One vector is turned by the same rotation once a step. Each row is the vector after some number of steps, and that number follows the row.
The counts run from 0 to 475.
[ 89 114  95 142 115 135 164 151 147  76 136  95 114  96 148 117  74 109
 157 119  91 153 104  66 142 113 143 122 168 135 103 119 108  95 143 135
  71 103 110 148 117 119 143 142 131]
459
[118 105 134 145 109 175 133 147 123 124 137 150 174 116 111 101 104 110
 133 119 103 123 140  83 118 155 132 142 197 116 110 168 108  78 122 154
  58 133 141 133 107 108 148  97  99]
134
[154 112 133 112 109 141  88 142 113 150 134 168 131 132 100 143 103 135
 118  79  98 104 150 111 155 127 143 172 130 200 118 137 103 153 162 125
  99 101 121 121  57 101 124 141 120]
383
[135 142 150 146 135 135 150 110 111 123 169 163 129 138 127 118 113  95
 128  71 102 138 143  72  87  91 105 166 165 141  95 148 127 104 135 133
 113 158 116 117  80 133 189 103 134]
314
[111 128 141 139 109 165 173 126 167 130 152 183 151 140 128 127  93 109
 136  88 122 144 156  85  94 149 141 150 152 165  73 171  98 101 137 154
 105 140 146 133  93 132 149 111 128]
330
[112  99  86 133 102 133 171 144 125  98 113 100 106 113 192 115 114  89
 133 127  86 167 122  84 148 121 135 179 173 134 123 114 127 126 125 112
  92 103 101 149 107 126 163 152 120]
456
[141 124 113  94 106 106 145  82 119 128 169 129  99 161 150 157 113 138
 134 123  90 167 125 125 129  84  97 139 101 186 151 113 117 134 178  91
  88  98 122 118 107 132 126 163 147]
12
[142 116 129 112  80 153 104 143  84 121 138 142 147 145 134 106 117 117
 120 162  79 154 106 123 170 135  99 145 158 142 156 137 130 125 114 142
  40 104 114 139 103  84 143 141 106]
405
[142 138 124 167 127 139 131 157 107 116 164 195 125 135  79 128  91 120
 141 106 112 127 135  90  94 145 114 133 131 182 128 154  74  94 170 167
 109 155 129 123 104 128 149 131 114]
104
[149  69 144 117 104 165 134 161 122 154 130 128 177 103 124 111 110 102
 111  79  99 119 138 137 150 134 131 115 170 174 127 110 111 155 154 107
  84 101 147 128  95  88 140 140  92]
400
[137 120 123 120  96 158 136 133  93 133 153 197 138 182 116 119 118 143
 136 138  88 162 136 131 153 129 129 148 135 176 154 152 103 149 152 124
  90 117 113 108  62 104 144 145  82]
371
[125 103 131 107  84 154 180 124 119 123 191  97 138 148 145 104 116 125
 127 107  74 175 105 126 129  95  85 109 107 138 138 134 137 110 122 150
 120 127 116 162 121 134 171 190 141]
31
[140  80 147 102  83 175 126 155 108 147 137 122 170 121 121  95 115 116
 106 114  92 136 120 130 160 131 127 109 167 163 140 107 116 145 128 136
  54 120 144 134  97  90 141 151  91]
402
[111 145 125 169 110 149 147 163 124 120 178 184 137 143  80 128  86 131
 160 118  91 138 126  69 102 133 121 133 136 162 111 166  87  98 148 159
 112 136 115 120  95 144 145 124 106]
102
[173 112 145  78 104 115 155 124 133 139 178 115 133 133 174 148 125 112
 137  75 110 135 133 115 112 101  98 149 118 189 123 111 116 135 190 108
 116 110 141 153 120 120 132 149 168]
26
[122 127 104 143 109 133  91 135 128 116 123 164 114 130 101 126  96 130
 132 127 101  97 133  87 148 153 143 193 143 152 106 169 109  92 128 161
  54 124 115 142  76 102 131 118 124]
150
[147 116 121 141 154 108 171 119  99 126 157 101 116 119 165 138  87  92
 160  61 120 139 143 122  89  78  97 138 121 175 148 101 113 133 171 107
 122 131 117 124  99 131 150 127 165]
269
[126 106  94 145 113 100 175 105 169  96 158 115  95 106 148 137 127 106
 127 117  86 149 118  95 115 129  81 124 131 151 114 139 116  67 176 131
  98 112 139 162 155 126 153 163 154]
247
[126  68  92 142 118 141 153 135 126 116 115 110 157 120 152 112 106 111
 162 145  96 139 133 160 161 154 113 149 147 129 159 163 122  96 132 122
  55  84 116 143 106  80 121 122 100]
179
[127  69 131 120 116 143 118 158 139 156 144 114 171  96 109 122 111 134
 136  83  80  72 137  94 140 131 129 138 185 129 117 136 126 118 165 102
  73  99 150 136  85  99 128 113 109]
169
[131  99 109 147  99 112 132 164 117 107 144 133 105  98 145 133 129  97
 117 123  45 132 100  73 146 130  79 152 168 121 122 121 141 112 151 111
 102  92 109 155 116 101 178 150 129]
442
[146  89  95 126 104 113 135 151  68 134 131  73 124 127 157 121 106  99
 143 137  94 128 115 130 139 111 101 172 126 170 179  87 115 154 130 116
  69 126 111 141 101 126 136 153 120]
452
[134 140 150 118 110 158 138 135 137 132 179 176 158 152  95 120  88 150
 148  95 129 124 138  93  98 128 140 122 126 181 110 161  83 100 164 171
  79 156 153 136  95 130 122 123 133]
333
[107  82  68 156 127 107 120 114 145 130 118 123  83 111 115 147 111 108
 107 116  63 105 142 102 150 138 102 173 127 142 122 144 128 121 140  99
  83  89 107 128  92 112 152 170 133]
198
[119  94  84 109  97 143 139 135 146 116 140  98 136 105 124 127 112 144
 144 142  69 137 129  84 165 132 148 168 141 149 135 161 109  96 153 109
  85  55 104 131 122 126 110 166 100]
424
[146 113 140 132 114 143 171 102 112 134 152 112 153 136 166 107 115 110
 146  68 129 178 143 178 115 102 108 157 105 182 153 144 109  72 125 175
 128 136 132 147 113 123 137 108 139]
306
[105  95  85 134 108 138 129 146 139 118 152 103 119 101  88 132 102 141
 132 128  53 113 122  65 151 127 127 141 143 137 122 152 114 101 155 109
  92  74 105 128 113 131 131 184 107]
426
[153  90 105 102  84  99 114 114 104 139 152 106 111 135 152 134 150 142
 115 142  65 130 110 130 161 109  79 156 131 147 173 114 133 106 161 112
  65 100 132 155 117 106 137 159 137]
209
[114 112 117 130  99 127 148 112 169 124 165 104 119 115 113 143  85  95
 119 107  92 125 115 102 108 133  76 122  88 154  80 146 129 103 110 151
  70 121 136 169 126 128 145 175 170]
20
[133  97  95 113 141 122 149 101 135 119 120  81 109  96 159 141  82  92
 111  88 130 127 152 114 104 121 119 137 137 181 129  92  90 122 163 117
  55 120 146 137 132 127 122 158 173]
236
[ 91  84  81 140  90 142 171 122 141 150 112  86 102 110 174 140 102 119
 112 114  87 173 138 125 142 116 123 163 126 177 156  85 102 119 141 119
 110 100 137 132 115 163 134 152 133]
469
[ 92  71 100 147 114 127 167 151 159 123 136  98 126  98 162 137 101 103
 140 106  60 134 126 129 149 135  85 126 141 111 121 140 146 111 144 109
 106  75 119 163 109  91 156 144 146]
214
[124 115  90 143  92  85 167 100 157  97 165 130  84 130 147 138 137 117
 131 136  75 168 100  90 132 110  86 139 128 168 114 122 127  87 167 115
 104 112 126 156 128 127 161 164 127]
245
[142 104  96 138 131 131 133 150 112  98 127 144 143 115 146 133 102  96
 162 136  81 137 138 109 144 152 104 163 157 127 140 178 125 114 154  98
  72  52  88 126 111  81 130 130 111]
409
[105  83 117 148 122 116 143 163 151 110 147  91 128  97 123 128  72  97
 155 101  90  98 100 121 141 121  92  99 127 145 106 112 135 137 141 131
  66 116 130 167  93  86 148 143 140]
217
[140  99  88 134 151 110 147  98 133 105 121  93 103  96 151 134  87  83
 118  95 126 123 142 108 103 122 111 136 132 180 127 101  95 117 167 114
  55 125 135 137 134 119 136 166 168]
235
[136  84 120 109  84 173 125 122 128 127 143 133 160 121 110  91 144 149
  97 113  73 159 130 136 178 138 135 127 149 156 146 164 113  79 139 152
  96  92 130 138 119  91 141 170  92]
389
[123  72 141 115 113 150 113 161 127 158 152 121 167 105 107 120 110 140
 129  87  76  78 130  95 144 121 128 125 183 132 126 121 119 130 165 106
  71 113 151 128  78 101 136 122 112]
170
[143  99 132 167  98 132 137 136  82 167 134 154 150 139 120 112 133 108
 138 106  86 150 135 151 150 112 114 185 142 180 157 133 126 120 115 126
 117 124 116 110  61 114 155  92  67]
128
